First come named turns, each shown by rows before and after it. For each pair of rows after them, which turns, in which order, take the first row to the second? The first pair is done for you.
Mir:
[10 11  1 -2 -6  5 11  2  6 -7 -1  3  1  7 -6  1  3]  ->  [ 6 10 -1 -8  0  7 12  7  7 -9 -2  2  5  1 -2 -2 -2]
[-16  -5  -8 -17   6   3  -2   4   5  -4  10  -8  -5  -1   2  -1   6]  ->  [-15  -6  -5  -6  -2   1  -5  -3   6  -1  14  -8  -8   7  -3   2  13]
[ 12  12  11  -8   1   6  -6  -4  -1  12  -5  -3  10 -19   6   4  -3]  ->  [  1   5   9  -7   7   6 -10   0   4  12  -2  -5  16 -21   7   0  -4]
[ -7  -7   8  -7   6  12   1   2   9   3  15  -3   1 -15   7  -5   9]  ->  [-5 -7 10  2 -1 10 -2 -4 10  5 17 -3 -2 -9  2 -2 16]
gev:
[ 2  3  8 -7 10  1  8 18  8  5  0  5 10 -2  3 -7 -8]  ->  [  2   3   3  -6  10  -3  10  19   4   2  -4   7   7   4   3  -6 -10]
[ -2   5  -6  -3   7   8   5   8  -7   6  -2   4 -10   2  10  -8  -9]  ->  [ -5   0  -7  -1   6   9   6   7  -5   3   4   6 -13   7   8 -10  -6]
[-10  -7   1   7   5 -10 -11   0  -1   2  11  -4 -11  -1   8   8  -3]  ->  [ -8  -5   4   4   6  -8 -13   0   0   6  10  -5  -8  -7   9   8  -4]
[ -8   3   3  -3  14   5  -2   5   2   6  -7  -2  11 -14   0   4  -1]  ->  [ -8   3  -5  -1  15   1   3   6  -5   1 -14   2   7  -4  -1   5  -5]
ruf:
[ 0  2  4 -6  3  4 -1 -1  3  1  0  3 10 -6  0  0 -3]  ->  [-1  1  5 -7  3  3 -4 -1  2  1  3  4  6 -7  2  1 -5]
[ -6 -12  -7   3  -6  -1  -1  -3   5   1   2   2  -2   8  -4   0  -3]  ->  [ -6 -12  -7   3  -6  -1  -1  -3   5   1   2   2  -2   9  -5   0  -2]
[-16 -10   0  16   3  -2 -14   2   6  12   4  -9   7  -4  -5   0   1]  ->  [-17  -9   0  12   2  -5 -17   3   0   6  14  -6 -10  -3  -2   3  -6]
rus:
[ 0  2 -1  3 -4  5  5 -8  3 -2  4  6  2  2 -1 -1 11]  ->  [-1  2 -2  5 -4  5  4 -9  4  1  1  5  6  1 -1 -1 12]
[ 4  8  3 -6 -1  9  4  2  2  7 -9 -1  0 -8 10  3  5]  ->  [  1   7   1  -4   1   7   3   3   0   8 -13  -1   1  -7  10   4   3]
[ -7  11  -1  -6   6   5  -4   7 -18   7  -3   0  -4 -16   8   5  -9]  ->  [ -6  11  -1  -8   6   6  -3   8 -18   6  -1   1  -5 -16   8   5  -9]
Rog:
[  1  -2  -7  -3   9 -10  -5   0 -10  -6 -19   3   9  -2   3   5 -10]  ->  [  6   2  -3  -7   9  -6  -1   0  -8  -6 -20   3  14  -7   2   3  -8]
[ 4 -1  0 -4  3  4  1  1  6  4  6 -1 -2 -4  5 -6  6]  ->  [ 5  0  0  1 -1  2 -4 -3  4  7  6 -1 -7 -2  5 -3  6]
[ 11   8   4  -2   8  10  12  -7   4  -1 -16  -3  24   0  -8  -7   7]  ->  [ 17  13   9  11  -5   1  -3 -19  -4   9 -13  -3   7   1  -8   8   7]
Then:
Each pair is two turns apart.
[-16  -6   0  19  -2  -2 -13  -5   5  12  -2  -8   8   4  -1  -1   2]  ->  [-15  -4  -2  14  -4  -6 -12  -3  -4   2  10  -3 -16   8   3   4  -6]	ruf then ruf
[ 15   6  -2   4  -8  -2   6   0  -9  -5  -6   3 -15   8  -1   0 -14]  ->  [ 12   3  -1  -3  -5   2   9   5  -5 -11   3   3 -17   6   0  -4 -15]	gev then Mir
[ -9   4 -10  -3   2  -1  11   8  -3 -12   2   3  -9   6  -3  -7  -4]  ->  [-14  -1  -3  -1   0   5   3   6   9  -7  15  -2  -5  -1  -4 -10   4]	Mir then gev
[ -5  15   7  10  -4   1 -19   2   7  16   3  -2  18 -16   5   5  -7]  ->  [-16   8  -7  10   5  -6 -15   9   1  10  -8  -1  21  -7   6   4 -15]	rus then Rog
[  3   5  -1   0  -7 -13   4   0  -1   5  -7   3 -11   3  -1   0  11]  ->  [ -2   2  -7  -3  -2 -13   8   5  -2   1  -8   4 -10   5   0  -3   7]	Rog then Mir
[  1  12   3 -22  12   9  12  15  -6 -11   2  11  -6 -17  10  -6 -14]  ->  [ 11  20  15  -9  -5   5  -7  -1  -9   6   8   8 -19 -22   9   8  -8]	rus then Rog
[ -3  -1  -1  -9   3   8   4   9   5  -4   8   0   4 -10   1  -8   1]  ->  [ -2   1   3  -4   1   8  -2   5   6   5   3  -2   9 -15   2  -5   3]	Mir then gev
[ -9 -14  -4  14  -4  -1  -2  -3  -4  -4   8   2  -7   0   5   5   0]  ->  [  1  -7   4  13 -10   3  -2  -7  -4  -1  12   2 -10  -4   5   8   3]	Mir then gev
[  1   0   0   3   7  -4  16  -7  -3 -16 -13  15 -12  14  -5  -2  -5]  ->  [-12  -8  -3   1  16  -3  13   0   2 -17 -10  13  -5  10  -2  -7  -9]	Mir then Mir
[ 4 -4  3 -4 -1  5 12  5  1 -7 13  4 -9  7  4 -6 -1]  ->  [14  3  7  1 -8  6 12 -2  0 -1  7  3 -6  7  1 -4  4]	ruf then Rog
[  6   4   4  -4   0   6  -4  -2  -1  -1   2  -1  -3  -5  -3   6 -11]  ->  [ 9  7  3 -4 -1  6  2 -2 -1 -3 -3  0  0  0 -5  5 -9]	ruf then ruf
[  1   0   4 -13   6   5   3   8   6  -1   5  -3   9 -14   2  -5  -2]  ->  [11 10  3 -6 -3 -5 -1  1 -8  5 -8  0 -4 -9  3  8 -8]	Rog then gev
[-12  -3  -9   2   5   2   3  -4  13  -9  -2   2   2   3  -4 -11   4]  ->  [ -1   6   4   0  -3   7  -4 -10  15   2   2  -2   3 -10  -3  -8   7]	gev then Rog
[  4  11   7   2  -2   2 -18  -5  18  23   4  -7  15 -15   0  -5   2]  ->  [ -5   4  -4  10  -5 -12 -28  -6   3  14  14  -3 -16  -2   3   6  -9]	Rog then ruf
[-3 -5 -4  4 -2 -5  0 -3 -1  0 -5  2 -1 11  0  1  3]  ->  [ 1 -2 -5 -2  0 -2  7  0 -2 -3 -8  3  2 10  1  0  1]	Mir then Rog
[  2   9  -1   2   0   6   0   1  -3  11 -10  -3   3  -8   3  -4  -3]  ->  [ 1  7 -9  1  0  2  7  3 -9 -1 -9  2 -8  5  2 -5 -6]	gev then rus
[  7  -3   1  -9  10   2  13   9  -1 -11  -9  10   3   3  -5 -14  -3]  ->  [  8  -4   5 -10   8   5  12   8   3 -12  -2   9   3   1  -6 -16   0]	rus then gev
[ 20  18  12  -4  -7   6  -2  -8   0  14 -14  -5   3  -9   0   5   6]  ->  [  8  13  11 -12   2   8  -7   0   3  15 -10  -8   9 -22   5   1  -2]	ruf then Mir
[ 11  -3   1   4  -4 -13   4   2  -6   2  -4  -2  -6   9  -6   1  -3]  ->  [  3 -11   1   4  -1  -9   5   5   3  -3   9  -2  -2  10  -8  -6   3]	Rog then gev
[ 3  0  1 -2  2  7 12  4  7  6 -6 -1 18  1 -4 -8  7]  ->  [ 5  0  2  3 -2  6 11 -1  7  7 -4 -1 16  4 -7 -6 11]	Mir then Mir
[ 14  12   7 -12  -9  -4  -5   1 -14  -6  11  -7 -19  -4  -4   5   2]  ->  [ -5  -2  -8 -17   8  -4   6  15 -10 -19   9  -6  -9   3  -3  -6  -3]	Rog then Rog
[-3  1 -3  5  3 -1 -4 -2 -1  6 -7 -1  4 -1  0  2  1]  ->  [-4 -3 -5  7  2 -2 -2 -3  0  3 -2  0  1  4 -2  0  3]	gev then gev
[ 11   8   8  -7  -4  -6   1   4  -5   8  -8  -6 -13   1  -3   9  -5]  ->  [  4  -1   5  -1  -5  -6   3   2   0  -1   6  -5 -19  13  -7   5   3]	gev then gev
[  9   6 -14   0  -6  -8   1 -15  -7   4  -4   7 -12  23  -4   5   2]  ->  [ -3   3 -20 -21  12  -3   5   4  -6  -2  -8   6   0   6   6  -3 -13]	Mir then Mir
[ 2 -5  1 10 -1  0  0 -9  2 -1  3  3 -7 11 -2 -1 13]  ->  [12  4  3  3  0  3  6 -8 -1  1 -8  4  0  6 -2 -1 12]	Mir then ruf
[ -3   2  -2   0   0  -5  -3   2  -4   5 -11   4  -4   2   2   6  -7]  ->  [-11  -4  -4   1   5  -3  -1   6   2   3  -8   3   3   4   0   0  -4]	Rog then Mir
[ -4 -11   1   2   5  -2 -15   3  11  11 -16 -11  13   3 -14  -1  -2]  ->  [-10 -13   2  -7   9   2 -17   9  14   7  -6 -11  10  -6 -10  -3  -7]	ruf then Rog
[ -7  -4 -10  -1   5  -7  -2   6  -6  -6 -11   1  -3   6  -1   3  -9]  ->  [ -4  -6  -5   6  -4  -6  -3  -1  -2  -8   2   2 -11  13  -6   2   2]	gev then Mir
[ -9 -10  14   7   1   2 -23  -6   9  11  14  -5  -9 -12  -3   7  -1]  ->  [ 10   6  15   4  -5  -2 -18 -10  -4  15  -4  -2 -14 -12  -1  16  -8]	Mir then gev
[-18 -13  -2   0  12   2  -3  11  10   0  -1   3  13  -6   2  -5   3]  ->  [  1   3  11  -5   4   7  -5   5   8  11  -6   2  15 -19   4   0   4]	gev then Rog
[ 12   6   7  14 -11   6   2   2   2  -1   6  -3  -5   0  -4   7   5]  ->  [  9   5   8  17 -10   5  -3   1   4   5   3  -6   0  -4  -4   8   5]	rus then ruf
[ 12  11  12 -13   2  -4   7  11  -1   3   0  -4  -8 -14   5  -4  -5]  ->  [ 11  10   4  -7   1 -12   9  10 -10  -2  -6   0 -17  -2   4   1  -8]	gev then Rog
[ -3   4  -8  -5   6   4   1  -1  10   0 -14   0  13  -5   1 -10   6]  ->  [  5  11  -1  -4   1   3  -4  -6   7   8 -13  -1   8 -12   2  -3   6]	Rog then Mir
[ -3   4   1   4  -3  -3 -12  -5  -3  11   5  -4   0  -7   5   9  -1]  ->  [ 3  8  0  0 -5 -4 -7 -5 -8  5  5  0 -7 -4  6 10 -4]	Mir then ruf
[-13  -8  -2   3   6  -1 -10  -1   0  11  -5  -2  14  -8   0  -6  -3]  ->  [-10  -7  -4  13   1  -6 -10  -7  -3  13 -10   0   9   3  -3  -2  -1]	gev then Mir
[-3 -3 -2  4  3 -3  0  0  0  2 -2  2  3  8 -2 -1  3]  ->  [ 0  0  1  5  0 -4 -1 -3 -2  4 -1  3  0  8 -2  1  5]	ruf then Mir
[-28 -19 -10   6   0  -6  -9   7   6  -3   8  -5   0  15  -4  -5  -3]  ->  [-24 -14   0  -3  -3  -2 -15   7   5  -3  23  -5 -12   2   2  -3  -8]	gev then ruf
[-9 -4 -7 -2  9 -4 -2  5  2 -8  4 -2 -1  0  7 -2 -7]  ->  [-8 -6 -3  7  2 -3 -6 -2  6 -4 11 -3 -2  4  2 -1  2]	gev then Mir
[ -8  -6  -1  11  -7  -3   0  -5  -1  -1  10  -1 -10   6  -1   1   1]  ->  [-5 -5 -2  9 -5  1  8 -4  2 -5  9  1 -4 11 -4 -3  5]	Rog then Mir
[ 7 -1  5  7 -6  8  9 -4  7 -3  1  4 -5 10 -6 -3  8]  ->  [ 9  2 10  7 -6 10  5 -5  9  4 -3  0  3  3 -4 -2  9]	rus then gev
[-12  -6  -1  -1  -3   5   3   1   8 -14  18   5   0  -4   0  -4   4]  ->  [ -2   9   2 -11   0   5   1   3   0  -2  -4   4  10 -20   7   3  -8]	gev then gev
[  0   7  -6   2  -2 -11   0  -4 -11   9 -14   6   2  15  -4   3  -5]  ->  [  0   8  -6  -9   4  -7   6   2  -9   6 -16   6  10   8  -2  -1 -10]	Mir then Rog
[  5  -1  -3  -7  -6  15   9   0   9 -14   4  -7   2  -2  -3  -3  14]  ->  [ 11   6  -4 -12  -4  14   9   2   2  -8 -11  -7   7  -8   1   2   6]	gev then gev
[ 4  7 -5  0 -6  2  3 -7  0 -7 -4  1  5 15 -6 -1  5]  ->  [ -1   7  -7 -10   3   4   5   1   0 -10  -7   1  10   7  -2  -4  -3]	Mir then Mir
[  3  -3  12 -10   4   4  -7  10  17   8   0  -2  -9 -13  -5  -7   9]  ->  [  9  -1   8 -13   1   1  -1  10  10  -1   3   3 -23  -5  -4  -5   4]	ruf then ruf
[ -5   4   1 -12  -2  -3   2  14   2  -6   4   2  -2  -6   8  -5  -8]  ->  [  3   9   2 -10  -6  -6   2  10  -4  -4  -2   3  -6  -4   8  -1  -9]	Rog then gev
